[4.25 1.93 6.27 -1.48 -2.65]
[4.24 2.91 1.68 3.55 1.36]
[2.46 0.50 2.65 0.67 -0.39]
[1.67 -0.10 0.20 0.86 -0.93]
[-3.22 -1.31 -3.97 -1.03 -0.01]
|
[2.91 1.68]
[0.50 2.65]

[0.87 -4.35 4.23 -1.51 0.56]
[1.83 1.29 -2.08 0.44 2.70]
[1.95 -2.79 1.21 -0.41 0.34]
[-2.99 1.78 -1.57 -3.85 0.46]
[-2.74 6.00 -5.21 -0.32 -0.42]
|
[1.29 -2.08]
[-2.79 1.21]

[-3.59 -2.95 -1.34]
[1.58 4.88 -6.48]
[-4.49 -6.18 4.00]
[-1.42 -2.60 -0.80]
|
[4.88 -6.48]
[-6.18 4.00]

[-3.18 0.68 -2.16 0.04]
[1.30 -0.43 -2.70 1.00]
[-3.16 1.00 -1.69 0.04]
[6.18 -0.76 -4.39 2.99]
[0.25 -1.74 0.98 -1.48]
|
[-0.43 -2.70]
[1.00 -1.69]

[-3.81 -3.85 1.44]
[-3.59 1.26 0.18]
[-4.47 -5.88 0.06]
[-3.84 3.94 -3.29]
[-0.44 -6.66 5.99]
|
[1.26 0.18]
[-5.88 0.06]

[-2.38 0.10 -1.09]
[-0.94 1.10 -0.66]
[-4.54 -5.69 -6.02]
[-6.13 -4.08 -5.70]
|
[1.10 -0.66]
[-5.69 -6.02]

[-1.02 0.61 -2.36 0.05 0.21]
[1.97 0.00 0.12 -0.64 -1.36]
[-3.78 0.55 -0.79 2.16 2.07]
[-5.16 -0.26 -1.46 2.94 2.78]
[-0.56 0.53 -1.34 -0.53 0.56]
|
[0.00 0.12]
[0.55 -0.79]
---
[0.02 3.86 -3.34 -1.78 1.90]
[2.27 0.61 -0.35 2.20 1.50]
[0.61 -0.34 -1.31 1.93 0.23]
[-1.05 0.88 -1.21 -2.02 -0.01]
[1.07 -1.18 1.14 -1.63 2.87]
[-1.08 -1.22 0.04 -1.04 -0.73]
[-0.43 -1.79 2.08 -2.37 0.16]
[-3.25 -1.12 0.21 -1.39 -5.01]
[0.59 1.47 -1.56 -1.24 2.13]
[0.33 1.60 -2.11 0.11 0.62]
[2.62 -0.52 1.39 -0.63 4.27]
|
[-0.43 -1.79 2.08 -2.37 0.16]
[2.62 -0.52 1.39 -0.63 4.27]
[1.07 -1.18 1.14 -1.63 2.87]
[-3.25 -1.12 0.21 -1.39 -5.01]
[-1.08 -1.22 0.04 -1.04 -0.73]
[2.27 0.61 -0.35 2.20 1.50]
[-1.05 0.88 -1.21 -2.02 -0.01]
[0.61 -0.34 -1.31 1.93 0.23]
[0.59 1.47 -1.56 -1.24 2.13]
[0.33 1.60 -2.11 0.11 0.62]
[0.02 3.86 -3.34 -1.78 1.90]

[2.03 3.31 3.56]
[1.56 -2.07 5.26]
[0.99 2.35 -1.19]
[1.63 -2.04 2.99]
[0.21 1.51 -2.41]
[-3.62 -3.11 0.02]
[3.32 -4.99 0.52]
[5.41 0.54 -2.12]
|
[1.56 -2.07 5.26]
[2.03 3.31 3.56]
[1.63 -2.04 2.99]
[3.32 -4.99 0.52]
[-3.62 -3.11 0.02]
[0.99 2.35 -1.19]
[5.41 0.54 -2.12]
[0.21 1.51 -2.41]

[-0.17 -2.23 3.68 -2.02]
[5.85 -5.16 5.46 4.21]
[-1.28 1.47 -0.30 -0.57]
[-1.19 -4.20 4.10 -1.14]
[-3.22 2.32 -2.93 -2.12]
|
[5.85 -5.16 5.46 4.21]
[-1.19 -4.20 4.10 -1.14]
[-0.17 -2.23 3.68 -2.02]
[-1.28 1.47 -0.30 -0.57]
[-3.22 2.32 -2.93 -2.12]

[-2.38 0.41 -4.15 -0.03 -2.60 1.68 2.19 4.26 4.71]
[0.60 0.20 1.96 -0.11 0.72 -1.04 -1.20 -1.88 -1.86]
[-0.17 -3.18 -0.31 -3.04 3.75 1.37 0.21 1.02 -5.60]
[-2.19 -3.90 -2.33 -3.46 3.14 3.35 0.48 2.38 -1.45]
|
[0.60 0.20 1.96 -0.11 0.72 -1.04 -1.20 -1.88 -1.86]
[-0.17 -3.18 -0.31 -3.04 3.75 1.37 0.21 1.02 -5.60]
[-2.19 -3.90 -2.33 -3.46 3.14 3.35 0.48 2.38 -1.45]
[-2.38 0.41 -4.15 -0.03 -2.60 1.68 2.19 4.26 4.71]

[3.49 -3.60 -3.13 -1.29]
[-0.96 1.11 1.86 -2.10]
[-3.15 3.62 -0.62 1.27]
[2.80 -3.19 -2.42 -0.86]
[2.27 -0.46 5.05 2.10]
[2.49 -1.69 5.50 -0.87]
[-2.45 1.46 1.34 -2.90]
[-0.54 1.26 0.62 3.20]
[1.37 -0.39 -1.27 0.14]
[3.65 -3.45 3.18 -2.01]
[-2.23 1.14 0.05 0.08]
[2.41 -0.64 0.24 0.20]
|
[2.49 -1.69 5.50 -0.87]
[2.27 -0.46 5.05 2.10]
[3.65 -3.45 3.18 -2.01]
[-0.96 1.11 1.86 -2.10]
[-2.45 1.46 1.34 -2.90]
[-0.54 1.26 0.62 3.20]
[2.41 -0.64 0.24 0.20]
[-2.23 1.14 0.05 0.08]
[-3.15 3.62 -0.62 1.27]
[1.37 -0.39 -1.27 0.14]
[2.80 -3.19 -2.42 -0.86]
[3.49 -3.60 -3.13 -1.29]

[-0.92 5.53 -0.58 -4.61 -5.30 0.88 2.41 -0.44 0.25 -0.31]
[1.00 -5.77 3.63 0.79 4.81 -2.48 -2.19 -0.05 -2.45 0.41]
[1.44 0.54 1.79 0.89 -0.40 2.42 -2.44 -6.05 1.50 -5.47]
[2.95 0.49 3.55 0.26 -0.95 2.77 -0.25 -6.12 -2.35 -3.72]
[-0.21 0.09 -3.97 0.38 3.22 5.22 -4.71 2.61 2.27 0.50]
[-2.21 -1.07 -2.03 -2.07 -1.62 -6.41 0.90 -0.59 2.75 -4.57]
|
[1.00 -5.77 3.63 0.79 4.81 -2.48 -2.19 -0.05 -2.45 0.41]
[2.95 0.49 3.55 0.26 -0.95 2.77 -0.25 -6.12 -2.35 -3.72]
[1.44 0.54 1.79 0.89 -0.40 2.42 -2.44 -6.05 1.50 -5.47]
[-0.92 5.53 -0.58 -4.61 -5.30 0.88 2.41 -0.44 0.25 -0.31]
[-2.21 -1.07 -2.03 -2.07 -1.62 -6.41 0.90 -0.59 2.75 -4.57]
[-0.21 0.09 -3.97 0.38 3.22 5.22 -4.71 2.61 2.27 0.50]
